rotation steps, each row followed by its count of steps:
The counts run from 0 to 722.
[  1   2  18  14 -11  -1  10   2  11   8  -1  13   8  12   3  13  13  13
   6   5 -16 -11   5  -5  14  15 -17  -2 -17 -24  -7 -11   1  10  -1  -8
  17  -4  -4  20  12  10   1  11   7  -7  -7 -10 -19 -27  -2  26 -10  12
   3  -7  20  14   8   2  -8 -13  -4   3  -6 -15 -12   2 -13  27]
607
[-11   2  15  20   3   7  10  -4  12   2  -2  17  -5  -1  17   9   8  19
  11   5 -10 -19  17  -7  -4  10 -26   5  -6 -25  -1 -21  -2   2   4 -29
   8  -7   1  18  10  15   1  -1  25   1  -9 -15  -4   1  -3  -1  -3  13
  10  -5  18  17   1   1  -9 -13   6  -3 -21  -8  -3  -1  -4  31]
8
[-10   3  15   8  -6   9  17   6  11   6  -1   5   2  12  12  10   6  20
  11   3 -21 -20   4 -10   4  20 -18   1 -20 -28   5 -14   8   4  -2 -15
  12   1   7  19  13  11   2   6  23  -2  -5  -8 -10 -17  -3  10 -13  11
  22  -8  15   8  10  -1  -8 -13  -3   7 -10  -3 -10   2  -6  33]
264
[ -7   4  11   9  17   2  15   3  17   2  -3  14 -10   9   6   9  17   8
   2  16 -16 -20  13 -11   9  18 -12  10 -12 -27   5 -20  -3   1  -7 -28
   7 -11  12  14   7   6   7  -2  17  -1  -6  -9  -1 -11   9  12  -2  18
  21 -11  25   9   2  -3 -10 -15   1  -7  -9  -7   1  -2  -1  20]
491
[ -5   7  11  18  -9   3  16   6   8  17  -1   6  -2   6  14  16   3  15
  10   7 -18 -10  11  -9  12  13 -18  -6  -6 -21  -5 -14   1   7   7 -13
  10  -8 -12  18  14  16   5   4  17  -5  -7 -11 -12 -24 -12  17  -6  13
  17  -4  23  16   4   8  -2 -10  -4   8 -16  -7 -10   2  -3  30]
297
[  5   1  19  18   1 -11   4  -5  13   7   0  19   1  11  -6  14  18   7
   1  13  -2 -12  22  -6  14  13 -21   6 -12 -13  -5 -12  -1  10  -4 -15
  14 -12  -5  17   5   9   2   8   5  -1 -20  -9 -15 -19  10  29   0  16
   9  -6  28  16   1   7 -10 -10  -1  -1  -8 -16  -4  -1 -11  23]
621
[ -3   0  14  21 -11  -1  10  -3  12  10   1  11   6  13   2  11  12  13
   7   4 -19  -9   9  -1  18  16 -14   1 -19 -21  -6 -10  -1   8   2  -9
  20   3   2  13  18   9  -4  15  14  -5  -7  -6 -15 -26  -1  27  -6  18
   8  -9  20  17  13   7  -8 -14   2   2  -4 -10  -6  12 -16  21]
166
[ -4   8  10  10   8  -1  26   3  11   1   0  11  -6   4  17  11   9   8
   5   7 -23 -24   7  -6  10  18 -26   1  -3 -31   2 -18  -4   1  -2 -19
  11 -10   1  16  11  12  -4   1   9  -1 -11  -9  -8 -11  -4  13  -9  12
  22 -10  24   7   0   6  -5  -9   0   2 -14  -4 -12   5  -3  28]
493
[ -3  -9  25  20  -5  -1  -4  -1  13  12  -4  11   6   8  -3  20   9  11
   0  10  -5 -10  23 -16  -2  18 -16   5 -21 -11  -5  -6   5   3  -5 -18
  10  -2  -3  21   9   7  -3  11  19  -4 -22  -1 -10 -20   8  19  -3  24
  14  -5  25   8  10   7 -16 -16   4   0   2 -10  -4  -1  -7  12]
14
[ -1  -4  19  17   2  -3   4   1  12  14  -5  17  -2   5  -1  21  13   8
  -3  17  -9  -6  25 -13  10  16 -11   3 -12 -11  -7  -8  -1   3  -9 -19
   7 -12  -7  21   7   5   3   4  12  -3 -19  -4  -5 -27   8  26  -3  21
  17  -6  30  11   4   8 -10 -14   2  -1   1  -9  -1  -1  -3  11]
92
[ -9  -5  17  21   9   1   1  -5  16   0  -2  21   1   1   8  12  13  11
   2   9 -11 -16  18  -8  -3  13 -20   9  -8 -25  -1 -16 -11   0   3 -33
  11  -3   4  14  12   8  -2   2  20  -5 -10 -10  -4  -2   5   6   2  26
   2  -9  26  16   4  -2 -16 -17  10 -13 -11 -15   2   0  -5  15]
668
[-11  -2  11  17   3   6  25   3  14   6  -3   9  -6   5  20  15   5   3
   2  10 -28 -18   7 -11   8  17 -17   3 -11 -27   3 -11  -4   0  -5 -22
  12  -7   0  16  15  11  -4   0  15  -5  -8  -3  -2 -19  -3  14 -12  19
  23 -11  25   1   3   6  -7 -15   5  -2  -4  -4  -7  10  -8  14]
383
[  5  10  12  11   7 -10   4   2  11  11   3   8   2  13  -7  12  19  15
   2  11  -5 -13  17  -7  17  18 -15   2  -9 -20  -2 -17  -2   7   3 -13
  11  -7   3  13   6   9   7  12  10  -4 -14 -10 -18 -18   5  25   3  15
  17  -6  29  21   4   5 -11  -9  -6   2 -13 -11  -4  -3   0  31]
389
[ -2   2  14  12  -9   2  12   4   8  16  -3  15  -1   8   0  16  12  17
   3  10 -20  -6  14  -3  22  19  -7  -4 -15 -18 -11  -8  -2   5  -4 -10
  13  -5  -1  17  16   8   2  10  17  -3  -7  -6  -6 -33  -3  28  -8  19
  16  -9  24  19  11   6  -4 -14  -1   7  -1  -6  -4   5  -3  21]
398
[ -6   0  12  26 -16   3  10  -5  12  13   1  16   0   9   4  11   8  15
  13   6 -13  -8  15   0  15   6 -17   2 -17 -16  -9 -11   3  12   4 -12
  17  -1  -5  14  15  14   2   8  21   1  -5 -13 -10 -25  -4  22  -4  14
   5  -4  17  20   8   6  -3 -14   3   3 -11 -12  -2  11 -19  24]
408
[ -2   0  19  16  -2  -2   1   0   7  14  -2   7   0   8  -1  18   9  16
   3  11  -1 -12  29 -14   0  18 -20   2 -14  -7  -2 -10  10   2  -5 -17
   5  -7  -4  20   4  10   1   9  21   2 -25  -4  -8 -16   5  16  -2  16
  29  -1  26   8   5  13 -11 -10  -2   9  -7  -4  -4  -4   0  24]
433
[  0   0  18   7  13  -4   4   4  10   7  -4  10   1   5  -1  19  12  15
  -6  10 -12 -16  21 -14   5  26 -13   1 -10 -21  -1 -13  -6  -5  -6 -23
   5  -6   4  17   9   3  -4   9  12  -5 -19   0  -5 -14   7  17   0  26
  23 -10  32  12   7   5 -16 -14   3  -1  -2  -5  -6  -5   9  16]
247
[-11   0  13  23  10   1   9   4  14   6   0   0   2   4  18  14   3   5
   4   7 -16 -18  11 -17  -6  17 -24   6  -5 -27   7 -16  -6   1   9 -29
  10  -3  -5  15  13  12  -3   1  17 -10 -12  -7 -11  -5  -2   6   1  23
  19  -6  28   5   1   6 -16 -12   5  -5 -14 -11  -7   3  -2  16]
360
[ -2   6  16  15   5  -1   0   0  12  10  -2  16  -5  10  -4  10  17  16
   6  15   4 -14  27 -11   7  11 -18   8 -14 -13  -3 -17   7   8  -3 -21
   6 -11   3  18   2  10  13   3  21   3 -16 -13  -7 -13  11  15   1  11
  20  -3  21  16   2   2  -9 -13  -3   1 -15  -9   2  -8  -3  31]
632
[ -9  -7  15  20  -9   8  15  -9   8   5  -4  20  -3  -3  13  14   5  20
   5   1 -22 -12  16   0   6  15 -18  -4 -12 -23  -9 -10  -4  -1  -2 -17
  12   2   1  17  20   9 -12   7  24   1  -9  -5   2 -12  -7  10 -12  21
   9 -11  20  18  10   7  -6 -15  10   1  -8  -1  -6  11  -8  18]
230
[ -6   2  14  24  -9   3  19   0  12   8   1  11  -1   6  19  12   3   6
   9   5 -19 -15   7  -8   4   9 -30   2  -8 -21  -1 -14   2  10   3 -18
  14 -11 -13  20  11  17  -1   1  12  -2 -12 -13 -12 -16  -7  15  -9   8
  13  -5  19   7  -2   8  -4  -8   2   3 -17 -11 -12   7 -15  26]
406
[ -1  -3  19  20  -4  -6  -1   2  12  13   2   3  11  14  -2  16  10   9
   1   6 -10 -11  15 -13   6  20 -17   2 -20 -16  -1  -6   0   6   1 -14
  15   4  -1  15  11   8  -5  16  12  -9 -18  -2 -19 -23   5  24   1  24
  15  -7  28  10  12   7 -17 -14   0   3  -1 -13  -7   3  -8  16]
256
[ -1  -7  26  14   3  -4  -1  -4  13   2  -3  14   9   9  -1  16  14   9
  -3   8  -6 -16  20 -13  -3  21 -20   8 -19 -17   0  -9   0   2 -10 -19
  11  -5   2  20   6   4  -7   9  10  -4 -23  -3 -12 -13  11  18  -5  23
  13  -9  25   6   8   5 -19 -14   4  -3   2 -12  -6  -3  -5  15]
456
[ -8  -2  18  17  -5   4   1   6  16  15  -2   6   4  16  -1  14  11  11
   4  11 -14  -8  10 -15  10  19  -5   7 -25 -18  -2  -8   3   7  -3 -15
  12   1   2  16  11   6   9   9  19  -8  -5  -5 -12 -32   6  22  -3  22
  14  -9  22   9  13   0 -14 -19  -3   0   2 -11  -2   1  -8  16]
487
[ -7   6  13  10  -4   5   6  11  11  17   0   1  -1  14   5  12   9  19
   7   9 -14 -11  12 -15  11  19 -10   0 -18 -21   2 -13   7   6   1 -13
   7  -4   2  18   9  10  13   7  22  -4  -4  -9 -12 -27  -1  17  -4  13
  24  -4  20  11   9   2  -8 -13  -8   8  -9  -7  -5  -5   0  32]
387
[ -5  -1  21  10 -10   9   6   3  13  11  -6  19  -2  10   0  14  14  21
   6  12 -10 -10  17 -10   7  16 -11   3 -23 -15  -7 -10  11   7 -13 -14
   8  -9   2  25   7   6  10   6  21   3 -11 -10  -4 -28   5  19 -12  11
  13  -7  15  11   9   2  -7 -16  -3   4  -1  -6  -3  -5  -8  27]
200
[-10  -3  22  16 -10   8   6   3  15   5  -1  10  11  10  13  12   5  17
   9   2 -19 -16   1 -10  -2  15 -20   2 -21 -28   0 -11   3   5   3 -17
  16   3   0  21  13  10  -1   8  19  -7  -5  -9 -16 -17  -2  10 -11  16
   2  -8  16   7  10  -2 -14 -16   1   0  -6 -14 -11   0 -11  25]
683
[ -3   0  22  13 -10   3   2   1   8  10   0   4   8  10   5  13   4  23
   9   1  -7 -17  15 -14  -2  19 -22  -1 -20 -17   1 -13  11   4   1 -12
   9   2   1  21   7  11  -2  12  22  -1 -17  -7 -16 -15  -2  11  -7  13
  19  -3  17  10  11   6 -13 -11  -5  12 -11  -7 -11  -4  -5  34]
23
[ -9   3  10  13   6   7  20  -1  17   1  -5  23  -9   3  14   9  15  11
   6   9 -24 -16   8  -3  12  11 -14   7  -8 -30  -3 -18  -7   4  -5 -26
  12 -11   4  14  14   9   4  -3  17   0   1 -14   1 -14   1  12  -9  16
   8 -12  20  15   1  -3  -6 -16   6  -9 -10  -9   0   6  -9  20]
504
[ -9  -2  18  20   7   1  10  -2  19  -2  -1  11   2   8  13  10  12   3
   3   9 -15 -22   8 -12  -4  14 -24  14 -14 -27   7 -15  -3   4  -2 -29
  13  -3   5  17   9   9  -3  -1  12  -6 -11  -8 -10  -5   8  10  -3  20
  11 -10  23   3   2  -1 -16 -15   7 -12  -7 -14  -4   3 -14  15]
150
[ -5   5  10  15  -4   5  20  -6   9   5  -3  21 -10  -1  12   8   9  22
  10   5 -16 -17  16   1  10   9 -23  -1  -6 -23  -7 -18  -1   5  -1 -18
  10 -10  -1  17  12  15   0   2  21   6  -8 -13  -1 -11  -6   9 -10   9
  14  -8  16  19   2   6   0 -10   2   4 -18  -2  -4   5  -8  34]
417
